Each row has a name. Each question is about the rows just above it. Places in a row count from 0.

Fura: [  5 -43 -29  42]
Zal: [  1  30  51 -29]
zeru: [-23 -24 -34  49]
mup: [ -9 -49 -36  35]
kilan: [ 23  33  40 -44]
The row named mup:
[ -9 -49 -36  35]
The row named Zal:
[  1  30  51 -29]
Changed zeru: [-22 -24 -34  49]. Place and old value:
0, [-23]
Changed kilan: [ 23  32  40 -44]. Place and old value:
1, [33]

kufun: [  3  17  38   1   3   8  16   4 -33 -13  -8  -6 -29 -12  -7 -43  -5  14
  -2  13  42   9  11 -20   5 -22 -13 -35  25  15 -18   3  -7  10 -33 -21
   1 -13  20  14   8  17  14  24 -19 -32  -9 -15   8   5 -10]
kilan: [ 10  16  27  10  31  12  -8   8   7  -3  29  -2   0 -16   4  -4  -8  12
  22  28  11   6  21   2   1   1   7 -39  25  19  22   2 -15  -3   1 -23
 -32  -8  -5   1 -18  10   2  22 -34  27 -22 -28 -35   4 -34]
fipib: [  1   9  21   0 -21   8  29  -3 -31 -10 -25  -9 -30  -6 -14 -46   1  -2
  -2  -2  32   9   2 -15  12 -25 -24 -18   8  -3 -27  11  -6  18 -38 -17
  11 -13  18  17  26  17   3   9  -7 -44  -4  -6  21  -3   8]
Zal: [ 11  16  28  11  32  13  -7   7   9  -3  31  -2   1 -17   4  -4  -8  13
  22  28  12   6  20   3   1   2   6 -39  25  19  22   2 -15  -2   2 -24
 -33  -9  -5   0 -17  11   0  22 -33  28 -21 -29 -35   4 -36]
One entry of fipib was changed: [  1   9  21   0 -21   9  29  -3 -31 -10 -25  -9 -30  -6 -14 -46   1  -2
  -2  -2  32   9   2 -15  12 -25 -24 -18   8  -3 -27  11  -6  18 -38 -17
  11 -13  18  17  26  17   3   9  -7 -44  -4  -6  21  -3   8]. Where, and from what?
5, [8]
One entry of fipib was changed: [  1   9  21   0 -21   8  29  -3 -31 -10 -25  -9 -30  -6 -14 -46   1  -2
  -2  -2  32   9   2 -15  12 -25 -25 -18   8  -3 -27  11  -6  18 -38 -17
  11 -13  18  17  26  17   3   9  -7 -44  -4  -6  21  -3   8]. Where, and from what?
26, [-24]
Changed kufun: [  3  17  38   1   3   8  16   4 -33 -13  -9  -6 -29 -12  -7 -43  -5  14
  -2  13  42   9  11 -20   5 -22 -13 -35  25  15 -18   3  -7  10 -33 -21
   1 -13  20  14   8  17  14  24 -19 -32  -9 -15   8   5 -10]. Place and old value:
10, [-8]
One entry of kilan was changed: [ 10  16  27  10  31  12  -8   8   7  -3  29  -2   0 -16   4  -4  -8  12
  22  28  11   6  21   2   1   1   7 -39  25  19  22   2 -15  -3   1 -23
 -32  -8  -5   2 -18  10   2  22 -34  27 -22 -28 -35   4 -34]. Where, and from what?
39, [1]
Where does [  1   9  21   0 -21   8  29  -3 -31 -10 -25  -9 -30  -6 -14 -46   1  -2
  -2  -2  32   9   2 -15  12 -25 -24 -18   8  -3 -27  11  -6  18 -38 -17
  10 -13  18  17  26  17   3   9  -7 -44  -4  -6  21  -3   8] differ from fipib, and what was there?
36, [11]

zik: [ 51 -47 -56  51]
kufun: [ 25 -26 -39  30]
popub: [ 24 -22  -8  20]
Vun: [-29  27  27 -27]
zeru: [-24  24  23 -27]
Zal: [ -7  24  25 -25]
The row named Zal:
[ -7  24  25 -25]
Changed kufun: [ 25 -27 -39  30]. Place and old value:
1, [-26]

zeru: [ 28 -38 -33  29 -35 -43  12   9 -44  -1 -10  -4  48  14 -36 -14  10 -16
  43   7 -16  48   4  33 -42  49 -40  14]
bozim: [  1   5   1 -13   9   9 -27  28   8   0  47  47  -8  10  10  -9  25  19
 -10 -37  -7  -8  46   0   7 -10   8   9]
Fura: [ 12 -13 -17   2  -6 -10 -17  33 -12  -1  40  45   7  21  -8 -23  28   8
   6 -27 -22   8  45  12 -15   9 -10  18]
The row named Fura:
[ 12 -13 -17   2  -6 -10 -17  33 -12  -1  40  45   7  21  -8 -23  28   8
   6 -27 -22   8  45  12 -15   9 -10  18]
The row named zeru:
[ 28 -38 -33  29 -35 -43  12   9 -44  -1 -10  -4  48  14 -36 -14  10 -16
  43   7 -16  48   4  33 -42  49 -40  14]
The row named bozim:
[  1   5   1 -13   9   9 -27  28   8   0  47  47  -8  10  10  -9  25  19
 -10 -37  -7  -8  46   0   7 -10   8   9]

